One vector is turned by the same rotation once a step. Each row is the vector after some number of steps, and that number follows the row.
The counts run from 0 to 157.
[126 135 134 165 104 119 113 129 117  86 104 148 120  76 134 135 140 139
 166 112 111 125 114 148 152 135 121 117 149  82 124 105 122 115 135 141
 113 143 163 137 183 186 150 183  91 137 177 100 115 121  83 172 116 150
 143 122 142 126 102 168  98 132 158  97  97 105  87 175 153 167 148 113
  97 132 157 143 119 163 136 151 134 124 131  99 175] => 40
[130 108 147 177 123 106 111 127 109  75 135 149 127  89 142 126 108 112
 163  99 128 124 125 177 176 101 131  86 138  83 113 105 140  93 123 157
 102 143 154 119 185 167 140 175 112  98 171 101 110  91 118 140  68 106
 132 122 109 131 114 132 105 130 161 113 114 117  87 177 143 164 128 125
 111 119 164 144 150 149 179 169 122  98 126 109 151] => 111
[129 135 108 168 125  88 110 111 114 103 116 145 120  88 140 146 151 117
 141 114 114 144 113 166 146 146  83 123  91  98 125 135 114 126 128 145
 111 160 139 133 169 191 129 184 126 141 180 109  91 118  99 149  94 137
 177 135 146 143 108 153 109 148 167 109  81  77  90 172 147 162 144 135
 114 138 169 142 129 175 115 143 111 106 113  91 160] => 64
[143 121 139 167 118 101 116 117 162  93 126 125 140  81 139 134 122 114
 180 132 143 121  95 154 187 102 115 114 149  79 129 120 152 127 120 137
  86 146 122 147 188 162 130 184 113 128 144 119 118 108 118 113  60 100
 152 117  95 126 111 140 120 154 147 107 126  97  74 179 121 165 149 156
  80 103 154 144 151 158 162 159  92 124 109 115 142] => 3
[129 138 146 149 118 121 110 183 127  93 121 142 121  85 111 117 108 116
 157 100 164 127 106 163 180 111 122 103 130 100 127  93 133 117 123 141
 108 138 119 149 173 154 155 192 132 122 150  71 129 105  88 130  76 106
 119 100 113 142  92 157  99 139 138 116  92  81 103 163 137 161 131 133
 128 115 136 154 136 150 146 188 105  78 119 120 156] => 14
[165 116 150 156 100 121 126 121 105 121 128 147 128  93 120 117 137 130
 129 107 167 130  93 153 152 107  91  91 112 102 111 121  92 114 124 137
 131 145 142 121 218 144 117 193 131 129 130  94 129 120 106  85  49 108
 157 103 124 133 103 140 109 159 139 103 104 106 116 174 157 166 137 118
 104 140 150 126 126 182 135 151  95  91  90  99 155] => 140
[135 109 147 176 111 111 114 118 104  98 120 157 111  71 116 129 109 136
 171  98 128 133 115 161 165 105 111 106 131  81 115 116 134 105 130 163
 103 135 166 124 198 179 128 187 104 107 171 111 102  95 102 135  75 126
 144 100 126 122 114 155 103 150 166 101  92 122 110 167 175 161 139 113
  78 128 164 138 126 163 143 140 117 122 116  96 156] => 33
[141 131 144 166 115 116 115 126 147  99 107 145 133  58 134 143 151 155
 145 143 140 121  93 148 144 140  93 119 133  97 126 150 103 139 117 147
 104 148 145 147 184 170 124 193  84 142 154 108  90 135  98 128  72 133
 161 109 128 126 116 163 106 141 143  96 106  86  75 176 128 170 161 135
  93 118 163 135 123 175 126 144  98 119 101  83 162] => 148
[157  99 143 166 106 110 106 146 104  98 129 141 136  80 130 115 117 114
 157  96 155 130 108 167 167  89 122  81 138  94 124  91 128  83 120 150
 103 131 139 115 193 150 136 179 117  94 157  92 125  98 127 108  52  88
 130 127 119 131 118 122 102 123 147 115 122 125 106 178 141 159 125 118
 108 121 141 146 153 154 168 173 124  88 120 108 148] => 110
[159 117 119 163 108 118 122 140 110 108 140 131 122  88 107 111 119 114
 114 104 160 121 114 158 160 109 122  85 129 108 100 111  89  97 143 126
 138 151 137 136 217 140 142 181 132 126 128  79 127 123 102 106  64 100
 154 116 126 165 102 131  96 163 148 104 113  99 125 176 147 167 136 123
 117 129 157 125 156 167 171 164 115  84  98 124 161] => 134
[112 133  97 144 111  87 115 139 133 109 104 101 131  84 136 137 134 129
 187 102 132 157 114 138 166 121 102 132 118  86 155  95 161 116 134 127
  83 142 113 153 153 188 146 190 134 143 160 117 123 120 126 144  99 139
 165 133 150 142  82 159 129 158 159 127  96  75  73 168 143 158 144 150
  96 123 142 163 122 166 112 162 111  94 124 125 144] => 89
[164 101 111 152 101  98 103 119 132 115 108 109 126  73 122 130 127 146
 181  94 140 137 113 127 161 107 107 109 136  71 149 108 162 102 138 143
  75 152 148 139 189 170 133 177 103 110 150 141 100 109 161 133  87 117
 180 115 156 160 106 136 110 142 164 117 139 113  88 174 129 165 159 133
  81 105 137 161 149 155 132 142 142 113 125 112 137] => 107
[148 129 116 151 105 123 117 146 140 100 115  93 131  67 124 126 149 148
 163  99 148 118 111 104 165 140 149 101 153  88 140 113 100 111 151 120
 111 174 147 156 205 151 147 176 100 137 150  92 123 141 121 150 111 140
 172 120 150 157  81 160 103 140 136 110 110  91  67 177 119 168 172 121
 103 117 137 138 140 160 141 163 141 105 115 104 162] => 125
[169 111 101 146  85 120 126 136 119 132 120  97 136  79 114 117 138 135
 146  85 159 128 115 117 150 122 115 100 141  98 139 112 101  97 146 116
 122 160 146 150 218 149 139 185 108 138 125 103 124 143 140 120  82 120
 187 110 154 166  85 147 106 176 141 104 135  91 108 178 131 166 159 121
 100 126 133 129 144 169 135 146 138  96 108 121 148] => 132
[114 144 112 141 128 101  98 160 130  88 111 118 131  66 134 132 121 137
 168 116 137 133 105 151 177 118 114 110 126  90 139 113 135 115 138 150
  95 162 119 157 159 172 140 182 141 123 169  97  92 128 109 147  95 121
 151 124 136 163 101 146  98 124 151 120  84  67  76 158 121 163 138 155
 117 100 134 165 145 143 135 185 111  89 119  94 156] => 94
[167 117 129 163 117  99  99 151 123 109 125 142 115  95 107 110 109 104
 150  92 138 148 115 184 163 103 108  96 130 103 124  85 143  83 130 155
 100 127 133 143 189 160 154 174 118  92 164  93 106  81 119 117  64  98
 146 113 126 172 124 139  93 126 148 124 113 113 118 169 144 164 125 125
 106 125 143 147 153 146 150 160 143  94 140 125 145] => 104
[134 129 143 166 112 104 123 148 138 102 126 143 135 106 121 126 106 100
 175  98 149 137  97 178 181 103 100 111 127  94 126  89 156 120 118 128
  96 128 108 135 174 170 153 194 124 126 151  81 140  96 100 124  62 105
 125 117 104 120  89 159 122 152 147 114  98  99 106 184 161 149 137 144
 101 127 148 137 129 160 154 177  92 102 135 130 139] => 8
[130 140  95 138 117  99  93 165 130 107 107 101 126  78 135 136 123 126
 172  99 140 137 112 152 161 133 108 109 118  93 155 100 140 112 139 144
  94 160 118 151 156 173 160 184 123 128 168 104 105 112 128 163  98 124
 156 132 162 175  97 159 108 131 158 126  97  64  73 163 121 167 141 147
 123 113 122 171 135 150 122 170 129  76 127 114 145] => 95
[141 128 120 161 121 110 124 122 104  95 147 141 115  90 115 116 120 111
 129 101 128 121 118 164 168 125 117  86 128 106 104 129  93  99 147 132
 133 163 142 145 200 161 137 183 130 116 154  84 107 114  88 126  75 108
 157 115 119 145 106 140 100 175 164 109  99  89 113 172 155 169 131 131
 111 124 174 134 162 158 171 150 108 100 100 112 157] => 135
[147 134 147 164  98 131 117 158 131  99 108 157 125  68 114 123 143 130
 129 120 158 134 100 157 163 110 129 101 155  96 105  97  95 118 144 128
 126 129 144 147 218 135 139 184  96 130 137  79 137 145  81 101  81 143
 134 110 106 139 109 141  87 107 132  99 100 108  98 186 135 160 150 108
  96 124 130 126 125 163 142 169 125 106 116  96 184] => 44
[147 142 124 178 117  92 116 129 161 110 104 148 124  84 122 138 145 107
 141 140 133 140  97 179 158 108  95 132 122  91 126 116 133 133 124 140
  90 138 125 163 183 163 132 179  92 132 132 117 104 115 100  90  56 122
 164 116 103 131 134 140 106 113 140 103 115  98  83 187 116 165 156 146
  80 110 152 140 147 148 133 151 111 128 119 102 163] => 75
[128 128 116 166 126  93 120 124 108  90 121 154 119  80 146 142 142 104
 122 122 123 148 110 180 151 134  94 102  93 106 112 133 102 123 140 144
 131 151 135 131 173 182 127 183 132 134 166  94 101 123  83 123  75 124
 158 135 122 141 114 136 100 136 163 116  73  85 100 179 150 166 121 131
 117 138 174 142 135 171 140 160  96 100 105  95 169] => 63
[146 124 145 136  97 120 114 191 130 110 122 118 141  86 120 116 119 115
 161 106 178 130 104 147 160 105 114  99 145 105 139  82 130 114 119 133
 112 132 105 145 189 136 159 197 128 126 136  73 135 124 115 126  71 110
 127 112 128 147  82 156 105 137 129 122 108  82 100 168 134 158 135 132
 124 120 116 144 126 163 138 194 104  73 112 124 148] => 13
[173 122 135 158 103 111 120 143 131 130  97 157 134  82 128 128 158 117
 114 110 161 155  91 160 125 131  65 118  99 116 133  96 107 135 112 128
 109 132 126 131 191 152 130 189 108 135 129  96 129 119 119  76  61 126
 164 126 136 145 113 142 109 119 136 113 101  95  93 189 137 164 144 121
 110 140 128 136 113 183  95 155 123  97 113  97 149] => 67
[145 124 127 160  91 120 117 133 122 105 100 130 133  72 125 133 145 145
 175  84 121 142 117 120 141 142 118 124 146  90 138 100 117 118 135 121
 105 138 161 143 187 178 154 187  77 139 164 104 127 128 107 166 118 160
 163 120 156 133  96 165 105 136 156  99 107  95  75 188 149 163 156 109
  88 137 137 139 112 173 106 150 140 119 130 106 164] => 41
[159 128 109 142  98 132 117 165 128 103 121  97 138  84 125 117 142 125
 142  86 151 125 120 121 149 134 140  99 157 100 134  93  94 102 150 113
 115 160 144 151 207 145 161 177 103 137 139  79 136 137 124 155 104 131
 158 121 157 166  83 159  98 143 134 113 122  73  85 182 128 168 158 121
 129 121 131 135 144 166 141 175 140  84 126 123 157] => 126
[130 120 128 160 119 118 118 121 108 103 128 133 133  65 143 143 145 140
 147 130 131 130 111 156 145 140 108  87 122  96 118 159  84 124 124 152
 115 165 152 126 184 169 121 185 108 137 159 101  95 133 100 151  83 117
 159 126 140 131 103 147 101 163 162 103  96  83  87 166 137 179 144 136
 119 129 172 140 136 172 148 146  92  97  93  87 153] => 142
[160 124 139 143 112 118 101 174 134 108 124 134 119  70  88 110 106 137
 146 109 175 127 100 160 173  95 116  99 138  95 130  98 117 107 137 143
 115 139 131 155 204 134 140 185 128 106 139  81 112 110  98 107  65 107
 140  85 117 181 108 152  96 133 137 115 101  99 120 152 124 158 149 128
 106 110 136 146 151 138 150 165 112  96 111 109 158] => 20
[145 113 144 170 122 123 120 128 117  99 130 153 124  74 133 130 141 130
 137 129 150 124  97 158 169 116 100  85 125  99 110 139  96 122 129 148
 129 159 146 125 201 157 118 188 126 122 146  91 106 128  93 111  60 111
 153 112 124 132 113 135 107 156 151 101 106  95 102 171 154 166 140 120
 111 128 165 135 140 170 151 151  89 102  84  90 165] => 141
[131 127 110 160 123 104 122 112 101  99 131 130 115  92 125 134 127 114
 142  99 116 122 125 152 165 132 112 101 127  94 118 139 107  97 149 136
 122 162 151 144 191 183 134 192 124 135 158 103  96 119  96 149  90 120
 174 120 151 155 105 148 107 185 173 102 102  86 102 167 158 168 142 135
 105 126 183 139 154 164 161 142 113 104 105 116 157] => 136
[142 138 112 169 123 101 105 138 142 104 108 148 132  75 146 145 159 123
 132 142 130 138 115 173 142 145  98 116 116 104 122 141 113 122 128 151
 101 153 136 147 163 181 135 175  89 133 165 108  87 128 112 140  87 123
 171 140 143 142 130 153  93 112 149 110  96  77  71 184 111 175 142 153
 125 121 153 150 148 160 137 164 115 103 113  84 163] => 70
[152 125  93 165 112  95 100 150 130 124 100 130 146  83 145 155 168 118
 136 118 121 146 114 163 117 149  94 127 114 106 134 119 115 116 122 139
  96 156 136 149 155 190 151 179  77 140 157 112  93 120 126 157  84 131
 173 147 166 150 126 163 102 128 148 111 114  75  68 190 121 179 143 150
 124 132 138 142 137 169 119 162 133  97 129 101 156] => 71
[171  93 118 161  95 114 103 137 123 124 113 102 149  77 133 114 127 143
 177  94 154 141 115 128 153 103 119  94 137  79 150  91 143  90 129 142
  79 148 147 130 200 156 136 176  99 109 133 121 113 107 168 115  71  99
 170 121 157 153 108 138 109 140 144 111 140 115  93 175 129 165 149 125
  97 111 125 145 138 173 137 164 148  94 116 111 137] => 108
